One vector is turned by the same rotation once a tick. Each row is the vector after some number of ticks, and that number follows the row.
The counts run from 0 to 278.
[ 1.78 -1.71  0.78  4.25 -0.73  0.97  0.54 -0.38  2.25  2.42 -1.25 -0.45
 -1.44  1.32 -1.80 -4.39  1.05  0.20 -2.27 -0.40  1.18  2.60 -3.98  2.82
 -2.07  0.11  0.91  2.55 -0.39 -1.66 -1.67 -0.03 -0.24  1.43 -1.95  0.20
  2.10 -0.65  1.23  0.21 -5.05 -1.96 -1.70  1.52 -0.41  0.31  1.64  1.49
 -2.60  1.36 -0.96  2.04 -0.80  2.34 -0.92 -2.65 -2.12] -> 188
[-0.69 -0.01  3.70  1.55  0.82 -4.96 -1.42 -1.27 -2.30  2.01 -1.89  1.20
  0.41  0.97  2.81  2.20 -0.31  0.28 -2.10 -3.86  1.83  1.73  0.62 -2.94
  0.50  1.16  0.63  1.19 -1.99 -3.32  0.24 -1.86  2.42 -3.97 -0.86  1.73
  0.52  1.68 -0.33  3.11 -0.41 -1.36 -1.75 -2.07  2.88  1.52  1.08 -1.69
  0.07  0.39  2.02 -1.00  0.76  1.67 -3.00  2.53 -0.32] -> 75
[-0.05 -1.65 -0.65  0.65 -2.39  1.02  0.72 -0.62  2.83 -0.86 -1.09  0.14
  3.12 -0.47  2.70  0.86  2.65 -0.51 -2.74  0.68  2.53  1.45 -0.10  0.13
 -0.37 -1.38 -0.97 -4.28 -4.32 -0.23 -3.39 -1.26 -2.23 -1.51  0.19 -1.09
 -0.61 -1.23 -1.62 -0.01  2.18  1.72 -3.65 -3.74  4.80 -2.39  1.44  4.47
  0.39 -2.86  0.82  3.69  0.41  1.18 -2.59  1.39 -0.95] -> 92
[-0.83 -3.92 -0.44 -1.80 -0.14  2.98  1.94 -5.68  0.16  0.08 -0.61 -2.18
  1.59 -0.69 -0.37 -0.76  0.23 -0.23  0.67  4.35  3.34  0.88  1.04  2.55
 -0.40 -2.53 -0.83 -1.23 -2.70  0.42 -2.83  0.09  1.16  0.47 -0.01  0.54
 -0.76 -4.32 -0.68 -0.93 -1.06 -2.00  2.96  0.59 -0.78 -2.05  2.47  3.00
 -1.98 -2.69 -0.15  1.19  0.09  0.07  0.68 -0.59  3.29] -> 104
[ 2.60  0.94  0.31  1.37  1.13 -1.82 -3.35  1.23 -2.54 -3.54  3.00  1.28
  2.57 -0.29  0.01 -1.23  0.71 -2.56  0.69  0.05 -1.06 -0.84  0.16 -1.73
  1.69 -0.12 -3.64 -3.02 -0.02 -5.25  0.27  0.73  0.06 -3.66 -1.06  1.96
  0.98 -1.69  1.39 -1.06  0.67 -1.61 -1.42 -1.41  1.75  1.43  1.61 -2.03
  1.10 -1.94 -0.63 -1.05  1.12  1.30  0.03  3.95  0.96] -> 110
[ 1.87  1.31  3.15  2.17 -0.09 -1.93  0.95  2.01 -1.19  1.03  0.56 -0.22
  3.95  0.34  0.60  0.91  0.01 -2.61 -1.92 -2.24 -2.15 -3.13  2.46 -2.42
 -0.16  0.40  1.00 -2.94 -0.36 -2.43  0.69 -1.82 -0.14 -2.89  2.39 -0.36
 -0.59  0.50  3.51  0.01 -0.50  0.02 -2.29 -3.26  2.91  0.74  1.97 -1.31
  1.58  1.27  1.69  1.86  3.57  0.22 -2.55  3.07  0.57] -> 208
[ 1.67 -1.90 -0.51  1.14 -1.79  0.18  0.34 -1.33  1.42  2.01 -2.35 -0.14
  0.65  1.64 -1.28 -0.78 -1.96  1.43 -1.79 -1.28  2.97  1.89 -1.83  2.51
  0.60  0.15  0.11  2.24 -1.86 -0.44 -0.89  0.94  1.08  1.97 -1.35 -2.62
  0.86 -1.77  1.33 -0.69 -4.14 -1.06  1.13 -0.59  0.43  0.03  3.35 -0.59
 -4.81 -0.85  3.76  3.95  4.16 -0.64 -2.81 -2.70 -2.10] -> 89
[ 0.69 -0.53  1.76  2.27 -0.19  1.93  1.30  2.13  2.26  1.75 -1.98 -0.49
 -0.07  2.20 -1.22 -1.51  3.07  0.97 -3.93 -0.20 -1.41 -1.85  1.15  0.89
 -0.03  1.16  0.25 -0.95  0.79  0.21 -3.35 -3.10 -5.19  0.06 -0.74 -0.04
 -0.33  3.24  2.01 -1.92  2.19  0.14 -0.78 -0.90 -1.37  0.15  0.24  1.86
  1.25  3.20  1.43  5.26 -0.34  2.69 -2.52  0.76  0.56] -> 181
[ 1.22  0.49 -0.73  3.46  0.57 -0.02  0.16  2.36  0.03  1.59  1.32  0.09
 -0.64  3.61 -1.44 -2.98  1.62 -1.08 -1.43 -0.99 -1.47 -1.86  1.41  0.07
  1.20 -0.13  0.93  0.62  2.04  0.48 -1.04 -2.98 -2.11  0.22 -0.82  1.05
 -1.46  2.01  2.36 -2.93  0.79 -0.86 -1.46  0.59 -3.17  0.80  1.04 -1.37
  4.13  2.84  0.19  3.54 -0.56  0.60 -3.05  0.64  1.78] -> 47
[ 2.38 -0.07  2.18 -2.29 -1.80  1.16  0.69 -2.12 -0.33 -0.90  0.02 -1.18
  2.34 -2.71 -0.91  0.22  0.05  0.60 -1.65  2.35 -0.96 -3.77 -1.49 -0.51
  2.80  2.70  0.70 -6.55 -1.95 -1.70 -0.08  2.93 -3.94  1.12 -0.08  0.96
  0.57  0.27 -0.36  0.16  1.46  1.69 -0.30 -3.48 -0.15  0.07 -0.10  1.95
 -2.27 -1.67 -0.55  2.11 -0.59  2.09  0.58 -2.30  0.35] -> 117
[ 2.06 -0.77 -3.98 -1.28 -0.95 -0.56 -3.12  0.49 -3.42  0.39  2.07  1.55
 -0.42  2.09  1.64 -2.64 -1.43 -1.42  0.48 -3.46  0.67  2.06 -3.34 -4.36
 -0.68  0.71 -2.70 -0.21 -1.01 -2.59 -2.69  1.17  1.61  0.83 -1.41  1.88
  1.03 -1.56 -2.72 -1.43 -0.16 -4.34 -2.97 -1.00 -1.88  0.58 -1.91 -1.13
  1.16  0.86 -1.87 -1.15 -0.24 -0.79 -3.85 -2.77  0.54] -> 137
[-0.15 -1.05 -0.45  4.07 -1.47  1.18  1.73  0.48  2.31  3.39 -0.64 -2.65
 -2.55 -0.85 -0.79 -0.28 -0.09 -1.18 -1.21  1.71 -0.60  1.11 -2.55  3.12
 -1.39 -0.59  2.46  0.63 -1.63  0.13 -2.20 -0.08 -2.28  1.82 -0.39  2.09
  0.35 -1.28 -2.92 -3.00 -2.50 -0.12 -2.55 -0.55 -3.15 -1.22  2.62  2.09
  0.33  0.45 -1.49  2.83 -0.93  0.75  3.19 -3.04 -0.56] -> 54
[-0.12 -1.91 -1.53 -1.35  1.68 -0.47 -1.84  1.41 -4.80  0.66  3.51  1.89
 -0.65  2.69  2.41  0.06 -1.75 -0.93  1.52 -1.52  1.78  0.92  0.63 -2.88
 -2.20 -0.20 -2.04  3.83 -2.53 -0.38  0.13  0.67  2.90  0.19 -0.08  2.73
  0.85 -1.57 -1.09 -1.83  0.61 -3.56 -1.27  2.96 -3.04  0.64 -0.55 -1.96
  0.34 -1.93  1.10 -0.69  1.96 -1.19 -3.24 -1.89  4.81] -> 13
[ 0.90 -1.31 -1.06 -3.53 -1.34  1.21 -0.04 -2.35 -2.97  1.60  3.01 -0.82
  0.91  1.73  1.41  0.10  0.04 -1.23 -0.82 -0.26 -0.45 -1.24 -2.20 -2.89
  2.04  1.18  0.12 -2.48 -3.03 -1.19 -4.07  1.95  0.72  0.92 -1.68  4.47
 -1.69 -1.55 -1.58 -2.39  1.17 -0.37 -2.29 -2.60 -4.62 -1.05 -0.48  1.61
 -0.71 -0.66 -0.02  1.24  0.55 -0.81 -0.76 -3.43  2.72] -> 128
[ 2.68  0.30  0.39  0.69 -1.54 -2.86 -1.74  1.43  0.14  0.62  0.31  1.06
  1.07  0.26  0.51  0.80 -3.09  0.20 -0.14 -1.51  2.29  1.08 -1.90  1.10
  1.40  2.87 -1.21 -0.20 -3.92 -3.16  2.26  1.52  0.82 -1.05  1.39 -2.51
  3.56  1.43  1.38  0.60 -0.95 -0.57 -0.72 -1.73  2.89  0.15  0.77  0.00
 -3.22 -0.67  3.71  1.90  5.00 -0.02 -2.29 -1.22 -2.38] -> 224
[ 1.22 -3.90  0.68 -2.91 -0.80  3.40  1.42 -5.66  1.30 -1.53 -0.46 -1.54
  0.32 -1.05 -3.07  1.14 -0.41  2.60  0.79  4.33  2.22 -0.74  1.68  1.20
  1.83 -1.26 -0.15  0.20 -0.46  0.83 -2.56  0.47 -0.15  1.28  0.07 -1.59
 -1.16 -2.29  0.85 -0.90  1.22 -1.81  5.30  0.80 -1.46 -0.21  1.90  2.57
 -1.71  0.34  0.36  0.49  1.80  1.78  2.27 -0.09  3.17] -> 105
[-0.06 -1.60 -2.65  1.46 -1.66 -0.77 -1.21 -1.59  1.97  0.26 -0.75  0.26
 -0.56  1.63 -0.21 -0.30 -1.73 -0.06 -0.02 -1.66  2.28  4.72 -1.69  3.96
  0.75 -0.75 -0.42  2.64  0.76 -0.75 -1.14  0.12  2.55 -0.32 -1.56 -3.45
 -0.34 -3.29  0.37 -0.39 -4.50 -1.84  1.69 -0.28  2.38  0.65  2.93 -1.03
 -2.16 -1.71  1.74  1.96  2.82 -0.95 -0.48  0.42 -0.98] -> 88
[ 1.47 -0.94 -0.48  1.42 -1.28  3.00  0.46 -0.84  0.81  1.48 -0.14 -0.45
 -0.54  0.38 -1.74  1.18  0.70  2.08 -5.17  0.63 -1.20  0.77 -0.24 -2.64
  2.26 -2.19  1.44  1.26  1.30  0.37 -3.51 -1.81 -4.04 -1.10 -0.03  3.52
 -0.84  1.55 -2.54 -1.28  3.01 -0.85 -1.01 -0.70 -2.06 -0.08 -0.64  0.88
  1.16  4.37 -1.20  2.27 -0.89  4.77 -0.78  0.89  0.14] -> 56
[-1.31 -1.02 -3.01  0.28 -1.43  1.32  0.76 -0.38  1.20 -1.02 -0.28 -0.27
  2.91 -0.64  2.39  2.35  1.45 -2.15 -1.37  0.04 -1.65  0.36  1.33 -2.94
  2.17 -1.36  0.23 -3.08 -0.53  1.27 -3.70 -2.17 -0.85 -2.10  1.31 -0.42
 -2.98 -2.63 -1.32 -0.60  1.27  1.24 -0.33 -5.33  2.48 -1.00  0.61  0.80
  2.68 -0.63 -0.89  1.48  2.10  0.12  0.76  4.58  1.67] -> 218
[-0.10  1.27  0.64 -0.20  0.45 -0.39  0.91  2.36 -2.21  2.41  0.46 -0.35
 -2.42 -1.18  1.91  1.59 -3.39 -0.25 -0.19 -0.61  1.79 -0.78 -1.80  0.95
 -1.89  1.15  1.25  1.21 -3.76  1.14  4.07  3.18  0.29  2.16  0.82  2.16
  2.95  0.75 -1.42 -1.62 -0.82 -1.11  0.22  1.98 -2.21  0.97  0.77 -1.26
 -3.67 -2.24  2.40 -1.07  1.16 -0.07  0.84 -4.63  0.96] -> 151
[-0.29 -0.14 -1.51  5.01 -1.77 -1.51 -2.19 -0.63  1.49  1.30 -0.93  0.12
 -3.60  0.28 -1.88 -3.67 -0.16  0.40  1.65 -1.26  1.39  3.18 -3.71  2.82
  0.17 -1.69 -0.60  4.52  0.73 -2.10  0.46 -0.33 -0.17  0.13 -2.49  0.32
  2.39 -0.35 -1.51 -1.45 -4.51 -2.36  0.40  1.32 -1.01  0.39  2.50 -1.42
 -1.36  1.16 -0.50 -0.38 -0.67  1.45  1.59 -0.31 -1.78] -> 187
[ 2.67  1.87 -0.41 -0.61 -0.47  1.06 -0.79 -0.61  0.89 -2.73  1.91 -0.50
  2.28 -3.09 -0.05  0.33  1.11 -0.11 -0.86  1.77 -1.64 -2.59 -0.72 -1.75
  2.18 -0.73 -0.37 -6.46 -0.14 -1.30 -1.64  1.25 -3.56  0.78  1.01  2.07
 -0.63 -0.47 -2.27 -0.55  2.83  1.31 -0.65 -4.19  0.61 -0.15 -0.36  2.21
  1.04 -2.53 -0.40  0.74 -0.79  1.12  1.95  0.20  0.92] -> 118
[ 1.89  0.43 -0.64  0.22 -1.60 -2.73 -0.61 -0.26  0.38 -0.45 -1.12  0.07
  0.05  1.88 -0.41 -0.79 -1.20  0.09 -0.11 -1.52  1.70 -0.13 -0.50  2.96
 -0.57  2.41  0.09  1.34 -2.13 -2.80  1.64 -0.99  2.43  0.27  1.68 -5.51
  3.20 -1.05  1.59  0.29 -3.42 -0.64  1.12 -0.61  3.76  1.58  1.69  0.21
 -2.68  0.17  3.96  1.00  4.83  0.14 -2.08 -0.49 -1.56] -> 223
[ 2.56 -1.10  1.82  3.76 -0.54  0.60 -1.34 -0.62  1.40  2.83 -0.55  0.77
 -0.15  0.54 -1.92 -0.80 -1.97  0.11 -2.87 -0.66  0.15  4.07 -2.84 -2.75
  0.53 -0.48  1.61  3.41  1.39 -1.99 -0.54  0.63 -0.23 -0.37 -0.97  4.70
  0.21 -0.79 -1.00  1.86 -1.74 -1.63 -1.83 -1.26 -1.18  0.94  1.21 -2.61
 -1.30  1.65 -0.24 -0.14  0.34  2.88 -0.64 -1.55 -2.93] -> 64
[ 0.63 -0.07 -0.48  1.38  0.19  3.07 -0.68 -1.01  0.65  0.74 -0.39  1.44
  0.22  0.47  2.01  1.21  1.43  1.27 -1.47 -0.36 -0.33  1.50 -0.89 -2.27
  0.45 -1.96 -0.20 -0.83 -0.25  3.46 -3.01  0.77 -2.80  3.42 -3.03  3.91
 -4.37 -0.32 -3.56 -1.55  2.14 -1.62 -1.73 -0.73 -0.76  0.75  0.01  0.33
  0.44 -3.40 -1.72 -0.25 -3.35 -0.05  0.66 -0.94  1.43] -> 30
[ 1.39  1.85  0.81  3.89 -1.01 -0.88  2.33  1.87  1.16 -1.11 -1.12  0.65
  3.30 -1.83 -1.81  0.07  2.21 -1.30 -2.84 -1.23 -2.75 -4.54  1.26 -0.26
 -0.96 -0.62  3.16 -2.99  2.25 -2.17  0.00 -2.77 -3.22 -1.98  1.64 -0.94
 -0.09 -1.39  1.84  2.16 -1.42  0.50  0.02 -4.23  3.61  2.00  1.56  0.71
  2.06  1.51  0.55  2.25  2.48  1.71  0.17  2.21 -1.01] -> 207
[-0.05  0.01 -3.05  0.92 -0.81 -1.28 -1.57  0.42  1.59 -2.80 -2.48  0.16
  1.20  2.07 -1.27 -1.00 -0.31  0.81  1.44 -1.47  1.39  1.83 -0.10  2.11
 -1.92 -0.52  1.34  0.37  2.70 -2.20  1.47 -2.47  1.56 -0.24  1.48 -5.40
  1.34 -1.40  0.21  1.53 -3.81 -1.98  2.99 -0.17  5.17  1.65  0.89  0.45
 -0.66  0.55  1.90 -0.41  3.58  0.57 -1.56  0.88 -1.36] -> 222
[-1.51 -0.63 -1.05  1.08 -0.16  0.14 -0.34 -2.58  0.16 -0.11 -0.22 -2.13
 -1.05 -1.10 -1.78  2.17  0.44 -2.10  0.06  1.32 -1.21 -0.43  2.71  0.03
  1.88 -3.00  0.93  2.29  3.05 -0.56 -0.32 -2.57 -1.18 -2.27  1.40  1.89
  0.83  1.58 -1.42 -3.39  0.97 -1.35  3.38  0.14 -1.05  0.70  2.86 -0.86
  3.28  1.99 -1.31 -0.28 -0.09  1.41  4.43  3.50  3.10] -> 194
[ 0.64  2.24 -2.75 -0.13 -0.56  2.61  1.96  2.99 -0.71  0.04  0.37 -1.92
 -1.93 -1.97  0.22  2.02 -1.22  0.44 -1.70  1.09 -0.97 -4.87 -0.76  0.71
 -0.75  1.48  0.34 -1.55 -3.29  1.12  0.34  2.13 -2.93  2.20  3.87  0.81
  1.35 -1.57 -1.15 -3.19  2.22  1.79  1.12 -0.35 -1.85  0.05 -0.23  2.35
  0.43  0.43  0.07  2.88  3.84  0.43  2.18 -3.74  2.33] -> 143
[-1.83  0.15  0.91 -1.93  1.44  1.50  1.40 -1.80 -0.42  0.06 -1.97 -0.44
 -0.72  1.83  0.20  1.01  2.25  2.27 -0.60  0.35  0.42 -3.45  3.15  0.12
  0.16 -0.99  1.10 -1.17  1.49  3.36  0.09 -2.52 -2.58  2.07 -1.51  0.87
 -4.07  2.99 -0.39 -0.50  2.71 -0.89  4.37  2.40 -2.13  1.24 -1.76  1.20
  0.93 -0.23  1.79 -1.02 -2.26  0.52 -0.96 -0.13  4.37] -> 32
[-1.38  1.37 -3.71 -0.47 -1.56  2.41  2.02  1.60  0.57 -0.63 -1.59 -2.37
 -1.53 -1.61  1.69  0.94 -1.36  0.61 -0.46  0.66 -0.18 -3.28 -0.21  1.71
 -3.17  1.76  1.41 -1.78 -2.53  1.74  2.21  0.64 -1.42  3.89  4.41  0.60
  1.14 -1.99 -3.30 -0.61 -0.99  0.88  1.24  0.27  0.31 -0.91 -1.16  5.02
  0.02 -0.83  0.44  0.09  1.34  1.38  1.61 -2.91  1.45] -> 142
[-1.80  0.00 -2.87 -3.73 -2.08  1.94  1.25 -2.81  0.32 -2.02 -0.88 -1.88
  0.22  2.05 -0.07 -0.55  0.98  1.83  1.00  0.82 -0.41 -4.60  1.92 -0.68
 -1.22  1.44  1.92 -3.82  1.45  1.85 -2.36 -2.99 -0.27  3.40  1.78 -1.22
 -0.92 -2.88 -0.90  0.03  0.34 -1.09  3.39  0.92 -0.92 -0.43 -2.28  3.50
  1.16  1.93  0.78 -0.76 -0.07 -0.57 -1.26 -0.98  3.34] -> 131
[-2.00 -1.26 -0.95  1.28 -1.07 -2.96 -0.04 -2.86 -2.10  0.48 -0.70 -0.22
  1.21  2.16  1.16  0.19 -0.64 -3.09  0.91 -3.37  0.75  2.75  1.07 -1.19
 -1.41 -0.26  0.40  1.66  0.65 -2.49 -1.25 -3.01  6.07 -2.40 -1.26 -0.56
 -0.42 -2.73 -0.57  0.15 -4.22 -2.72  0.66 -0.96  1.10  0.93  3.21 -1.71
 -0.03 -0.49  0.36  0.06  1.10 -2.44  0.36  1.83  3.56] -> 211
[ 0.71 -2.09  2.53 -3.84  0.16  1.39  1.16 -4.35 -0.17 -1.01 -2.38 -1.36
 -0.18  0.38 -0.04  0.50 -1.08  2.90  0.84  3.34  4.28  0.08 -0.36  2.14
 -0.45  0.12 -0.29 -0.54 -4.23  0.42  1.56  1.22  2.39  1.82 -1.04  0.06
  2.03 -0.67 -0.90  3.19  1.10 -1.16  3.06  1.83  0.74 -0.32 -0.39  2.96
 -3.91 -2.99  2.53 -1.37  0.09  1.27 -0.27 -1.43  1.79] -> 239
[ 2.22  0.84 -1.64 -0.08 -0.18  0.20 -1.81  1.88 -2.15  0.72  1.61  0.53
  0.50  2.71 -0.57 -5.45 -1.07 -1.33 -0.03 -1.12 -1.00  0.51 -4.21  0.15
 -0.91  1.53 -0.64 -1.85  0.23 -1.84 -3.40  0.11  1.26  2.89 -2.76 -0.26
 -0.50 -2.07  1.11 -0.94 -3.14 -1.90 -2.47 -0.77 -2.92  0.36 -1.54 -0.66
 -1.10 -0.79  0.06  1.13 -0.30 -2.16 -3.23 -3.73  0.77] -> 261
[ 0.78  1.26 -0.26  1.82  0.95  1.20 -0.55  3.16  1.35  0.71  0.03  0.23
 -0.81  1.44 -1.43 -0.65  0.22  0.08  0.33 -1.52 -2.11 -2.13  2.04  1.26
  2.21 -0.10  1.26  0.84  3.46  2.49  0.83 -0.20 -3.82  0.95 -0.66 -0.73
 -3.52  3.36  0.79 -4.86  0.99 -0.63  2.79  1.00 -3.97  2.32  2.41 -2.82
 -0.35  0.62  1.58  4.39  1.82 -1.63  0.75 -0.81  2.47] -> 170
